(in the rows, 128 means zero)
Turns, then the turns between two rows, first turn first; the first pair answered:
K_216 (before -> after):
[150 154 119 128 130 141 108 140 131  98 172  97  98 135 117 136 120 134
 103 117 122 113 100 101 123 133 144  90 176  80  97 117 101 117  96] -> [136 129 106 139 157 164 125 146 173 140 163 128 101 126 125 134 145 117
 128 107 121 109 122 126 129 115 113  85 154  77  92 144  78 128 108]
[112 129 150 108  96 115  92 134  89 125 118 130 129 110 143 101 140 128
 151 143 132 125 108 144 131 171 122 117 117 124 137 125 139 141 115] -> [108  96 129 114 124 123 105 124 103 129 113 141 132 123 153 101 145 114
 143 108 141 128 109 160 139 166 114 135 113 127 123 122 122 136  96]
[131 148 150  97  79  80 143 103 118  79 153 136 134 113 121 178 137 104
 140 123 165 122 106  72 167 148 158  70 110  98 143 144  95 136 183] -> [128  98 127  99 123  82 168 104 148  81 153 156 146 126 135 183 151  86
 145  78 171 127 120 100 175 154 141 101 119  92 131 134  65 137 153]
K_191 (before -> after):
[140 127 117 116 153 128  96 144 126 179 165 104 110 120 169 111 136 166
 179 108 134 117 155 122 140  86 138 118 117 103 109 131  96  95 105] -> [136 134 132  98 147 101  86 135  82 149 151 103 104 107 169 120 138 167
 152 116 135 138 125 114 153  99 173 130 147 132  87  97 115 116  95]
[129  96  85 106 131 127 138 146 115 158 139 142  62 101 178 145 189 109
 126 210 102 107 132 111 170  88 163 115 153  96  83 130  99 188 149] -> [136  89  84 115 134 141 140 158 140 177 165 135  68 115 186 137 180 117
 140 204 108  92 152 113 152  73 139 109 142  77 101 149  86 161 145]
[ 82 106 106 177 110 142 155 131 130 117  95 141 177 179 113 131 101 110
  89 124 111 139 114 176  79 145  36 142 107 143 170 131 102 119 130] -> [ 89 114 108 171 102 130 144 132 111 117 115 115 168 185 114 129  85 136
  88 125 114 141 103 167  75 147  50 150 127 138 166 110 102  96 103]
[122  93 134 105 136 133 126 154 115 126 113 134 103 130 187 124 117 125
  93 129 145 140 135 145 129 126 138 112 159 131 124 154 141 163 117] -> [123  89 129 109 139 147 130 145 126 132 117 144 111 131 188 121 118 121
 108 125 138 133 143 154 129 124 127 104 149 126 130 165 131 156 118]
K_331 (before -> after):
[146 129 122 114 156  77 121 145  79 144 110 104  84 131 169 144 145 119
 114 114 140 127  60 157 188 183 164 140 178 136  96  90 132 129 121] -> [153 140 134 119 140  89 154 139 105 129  95 159 111 114 149 158 164  74
 116 147 128 111  90 166 189 190 160 121 137 141 116 134 130 163 198]
[150 156 120 116  86 147 140 124 133 108 128 110 121 133  95 107 106 136
 112 163 112 118 154  80 132 123  94 142 103 138 147 125 152 137 182] -> [152 152 108 107  93 143 120 138 114 116 134  77 111 146 112  96  93 162
 110 145 122 129 139  77 140 120  86 157 129 134 130  93 151 115 123]
[125 138 129 130 137 138 122 107 150 104 118 159 141 170 118 144 122  89
 117 114 197  93 142 132 107 139 132 149 115 149 157 115 161 137 109] -> [129 147 133 139 126 138 110 108 146 107 133 146 144 170 120 143 105  99
 117 116 201  90 148 127  94 138 131 143 107 141 162 120 153 124 108]
K_114 (before -> after):
[133 104 123 131 132 140 148 117 136 129 109 156 134 107 129 142 165  98
 125 128 105 137 126 142 161 125 135 118 128 139 128 142 120 152 135] -> [149 141 140 132  92 128 132 110 122  90 136 134 144 147 100 139 110 124
  98 144 118 131 139 116 127 149 132 125 133 131 155 127 120 112 123]
[ 90 119 137 146 126 119 152 110 181 163 130 151 141 115 107 114 178  72
 130 150  97 142 119 142 151  87 114 128  93  99 121 123 127 217 113] -> [118 158 147 146  71 111 139  99 159 120 160 118 156 169  71 118 102 118
  99 170 115 139 129  98 117 122 109 137 101  86 157  98 117 158  96]
[120  96 127 126 166 108 141 108 116 108 109 157 119 106 139 144 153  89
 105  95 130 131 121 127 148 140 175 139 146 151 102 117 107 158 123] -> [128 133 141 122 128 100 126  96  92  80 120 137 131 142 114 146 104 114
  81 114 135 129 119 103 109 159 165 140 150 141 134 104 111 124 116]
[130 139 116 107  96 133  85 126 117 197 145  56 132 159 103  72 120 137
  76 148 137 131 125 106  91 141  93 124 133 100 134  86 176 110  99] -> [110  91 106 107 147 141 100 138 133 240 124  77 112 114 132  72 173 110
 113 127 134 126 122 135 117 117 103 115 131 105  98 106 173 151  99]
Now pairs of rows:
Between the rows of a pair lie 2 to 3 turns.
[118  99 159 142 147 175 162 106 144  61  81 185 172 191 134 117 100 102
  69 121  59 174 104 166  81 142  51 156  89 169 120  95 164 140 135] -> [119 120 166 143 130 185 164 117 151  80  74 186 174 184 130 115 108 110
  86 140  47 172 111 167  81 130  46 124  73 169 129 115 179 144 160] -> K_216 K_216 K_216
[123 137 140 126 127 180 146 139 168 177 116 122 133 120  86 131 157 112
 142 185  97 121 151 147 147  99  86 103  55 125 120 185 140 144 133] -> [131 151 140 120 131 152  96 157 108 173 122  54  96 123 103 123 143 157
 128 184  98 158  98 131 155 100 111 120 102 136  87 128 173 114  63] -> K_331 K_331 K_216
[132 179 172 101 101 161  94 146 162 171 107 126 137 127 133 113 137 120
 122 183  55 125  79 124  79 131  82  81  99 115 158 145 150  87 168] -> [116 134 163 101 137 157 125 133 171 145  62 188 152 118 133 123 169  74
 120 154  55 134  79 150 110 146  87 109 113 139 134 147 139 136 174] -> K_216 K_191 K_216
[141 114 158  89 134 105 115 122  94 125 131  94  87  99 155 145 157 144
 116 127 132 119  90 114 187 122 182 121 142 137  90  89 132 148  99] -> [148 144 162 101 100 115 102 139 100 148 145  70  87  95 152 130 144 176
 140 155 128 109 113 108 157 107 171  91 126 119 109 111 142 121 115] -> K_216 K_191 K_216
[114 156 124 134 120 121 111 139  96 121  85 138 123 128 121 114 127 131
 104 128  94 156  59 139 139 128 136 122 152 159 108 103 184 145 116] -> [113 146 123 149 118 151 132 148 152 165  86 155 142 116 118 102 150 125
 130 136  85 137 100 150 123 114  94  95 108 137 118 154 171 158 163] -> K_216 K_216 K_191
[125 179 157 120  78 138 124 127 112  95 100 137 139 121  91 132 126 122
 107 191 106 133 123 108 102 128 138  99 103 138 146 137 171 161 180] -> [128 147 131 133 104 160 135 147 166 160 138 111 134 139 104 112 106 153
 145 152 119 111 156 120  74  99  81  97  76  94 155 154 130 107 146] -> K_216 K_216 K_191
[121  99 122 130 178 128 102  96 132 112  72 144 142 130 117 128 158 140
 139 110  99 147 101 152 131 122 130 159 143 155  92 109 192 131 128] -> [141 143 144 124 134 118  84  99  98  82  99 111 140 152  97 135 127 173
 131 128 114 139  98 122 107 135 147 142 145 142 112  86 191 100 124] -> K_216 K_191 K_216
